In the rows, 128 means zero.
Rotation paths and how fast each direction turns (deg/step)
Each turn is a multiple of 5 degrees from 10 to 175, or 0.
Each row of a path follows its step; steps can be skipped.
Rotation 1:
step 0: [124 123 128 122 129 124 122 132 131 135 130 129 125 127 121 132 130 132
 129 130 129 131 137 131 126 131 128 119 120 116 131 126 131 123 120 132
 126 132 119 126 121 114 133 132 129 126 125 123 134 119 119 125 125]
step 3: [129 137 132 124 128 127 132 125 120 134 127 133 128 126 125 131 125 124
 128 135 129 135 125 130 137 135 126 120 128 135 135 128 122 133 121 116
 122 124 132 136 124 126 128 125 132 132 138 129 135 118 125 122 124]
step 4: [122 123 129 135 129 127 120 127 133 127 138 131 125 129 122 131 131 123
 133 130 126 130 131 133 132 127 119 133 122 119 132 128 136 137 121 126
 126 129 136 128 129 131 134 120 129 119 128 125 139 132 130 123 137]
step 5: [126 126 133 135 129 121 130 128 132 130 133 126 122 126 131 130 116 122
 129 128 133 133 135 122 125 120 127 123 133 129 133 129 125 123 140 141
 126 133 124 122 122 130 135 119 124 121 131 120 123 127 126 130 127]
step 6: [138 131 121 124 132 124 124 124 123 120 130 129 125 124 130 131 128 131
 126 122 135 128 131 124 133 130 118 120 129 136 125 126 119 128 135 130
 132 118 130 128 119 129 124 131 131 125 134 139 123 136 139 127 131]
step 7: [123 137 120 128 126 121 128 125 119 135 127 126 134 132 115 124 128 123
 124 120 129 130 122 135 130 129 125 125 133 124 129 132 129 129 131 120
 133 127 125 136 131 128 137 123 133 125 124 140 133 125 129 137 131]
step 8: [126 131 135 133 127 117 134 136 133 128 138 130 129 123 130 127 127 130
 128 139 128 121 125 131 121 121 130 122 123 127 131 135 127 135 125 131
 120 122 135 128 136 129 131 126 135 133 126 128 134 121 133 136 133]
step 10: [125 132 128 128 122 119 134 128 122 122 132 119 134 118 131 132 122 127
 132 118 128 126 126 124 141 128 129 126 123 125 122 124 129 126 134 124
 126 127 118 131 126 129 123 134 117 127 127 131 123 132 128 129 117]
step 13: [127 130 137 134 130 132 128 137 132 120 133 132 130 114 131 133 141 129
 128 129 129 135 124 128 128 131 126 129 126 117 127 135 131 134 129 136
 127 131 129 135 122 129 125 128 121 130 128 124 131 135 129 117 131]
step 14: [129 126 132 135 134 132 133 123 125 123 132 137 133 130 133 124 118 120
 128 119 132 139 130 122 128 131 129 130 132 132 122 126 142 122 134 126
 129 136 128 127 120 123 133 130 128 127 123 122 124 134 127 133 124]
step 15: [131 126 119 119 132 123 125 128 126 131 121 126 129 124 136 126 122 132
 128 131 126 136 123 121 132 124 125 125 131 124 133 115 128 134 131 122
 125 116 129 127 123 119 131 138 130 130 135 124 129 131 133 135 133]
Speeds:
[128 126 130 127 132 128 130 129 128 127 130 129 128 129 129 127 128 126
 127 128 128 127 129 130 128 125 128 130 130 128 129 126 128 128 130 127
 127 130 129 128 129 128 127 126 127 130 125 127 129 128 131 132 127] => 115
[128 128 129 125 126 128 128 128 130 126 129 126 128 130 127 127 127 126
 127 129 129 130 126 129 128 130 128 128 127 128 133 128 130 127 128 126
 129 127 128 129 129 129 127 129 128 131 130 131 127 126 127 130 131] => 85
Rotation 2:
step 1: [132 127 118 133 130 117 126 135 123 130 126 130 129 129 127 128 118 114
 123 132 131 125 132 117 128 131 124 124 123 130 127 128 126 130 126 124
 129 124 130 126 141 129 128 137 133 122 126 126 131 138 132 128 119]
step 3: [123 136 133 122 136 140 131 122 130 132 137 133 131 133 127 123 128 131
 126 127 123 134 124 126 117 125 125 137 127 130 122 130 131 134 130 124
 129 128 135 133 118 131 128 135 132 122 135 121 126 122 123 133 135]
step 4: [128 119 117 136 130 138 127 140 130 126 123 132 122 129 127 139 127 126
 130 131 129 126 127 127 131 124 120 134 122 129 122 129 132 126 129 129
 121 132 132 124 132 115 131 132 121 128 128 120 138 133 125 123 123]
step 5: [127 129 133 116 126 120 123 125 128 129 123 130 131 128 123 129 118 121
 130 128 136 127 137 129 140 133 131 129 131 134 134 127 126 124 128 130
 132 131 131 119 129 139 127 126 122 134 127 129 139 129 141 126 128]
step 6: [135 130 133 135 130 122 120 124 127 133 132 121 135 136 134 125 131 133
 124 122 124 129 130 123 136 131 133 120 130 133 124 134 135 130 126 119
 132 132 127 137 119 131 122 130 136 129 127 119 123 123 122 135 125]
step 9: [122 130 135 133 128 118 124 126 127 127 119 131 120 137 123 121 126 123
 118 142 133 134 131 124 132 127 127 117 124 132 127 128 129 126 124 129
 130 130 116 130 125 123 120 129 132 132 125 122 129 132 131 125 120]
step 10: [127 115 132 133 128 120 120 123 130 126 130 117 133 129 127 118 125 125
 132 126 125 123 127 128 114 130 130 132 134 131 127 130 129 132 133 133
 132 127 130 129 135 132 126 122 120 130 125 124 124 121 121 138 138]
step 11: [117 133 120 125 121 136 127 133 125 129 134 123 124 121 134 136 127 133
 128 122 131 128 137 120 123 127 123 135 137 119 127 128 124 132 127 126
 125 130 136 136 122 126 130 132 133 124 136 123 119 131 132 132 128]
step 13: [128 122 124 121 135 122 124 116 131 130 124 125 133 133 131 118 121 126
 134 131 132 129 133 128 129 120 135 126 117 131 126 140 124 126 136 123
 137 128 125 121 132 125 125 124 126 121 129 128 132 125 136 132 129]
step 14: [130 129 130 126 142 127 125 133 126 133 124 124 129 131 125 132 131 133
 127 126 122 125 143 129 119 131 125 134 131 128 123 125 126 134 124 125
 130 131 134 137 130 129 121 137 132 137 127 126 121 118 124 135 121]
step 16: [113 123 126 124 128 137 127 122 136 132 126 131 129 129 132 127 129 130
 133 122 139 129 126 119 137 125 132 127 119 131 133 127 132 132 128 124
 129 124 123 121 122 134 133 130 133 126 122 124 140 128 127 119 124]
Speeds:
[128 127 124 126 128 129 127 125 128 130 128 127 127 127 130 127 128 127
 128 130 127 130 129 129 129 129 125 128 128 130 128 128 129 127 126 130
 125 127 128 128 129 129 128 125 130 130 131 128 129 128 126 130 127] => 0
[127 125 123 127 129 127 130 129 125 127 129 127 128 129 126 129 127 128
 130 127 129 127 127 129 128 129 129 129 130 127 129 129 124 130 128 128
 128 126 130 129 131 126 129 127 129 129 126 126 129 126 130 128 126] => 115
[129 132 128 127 126 127 125 128 128 128 129 130 126 128 125 128 128 128
 127 126 128 130 129 130 131 127 125 128 132 128 128 127 127 128 128 128
 128 130 127 127 130 128 127 126 129 126 126 128 128 127 129 126 128] => 110
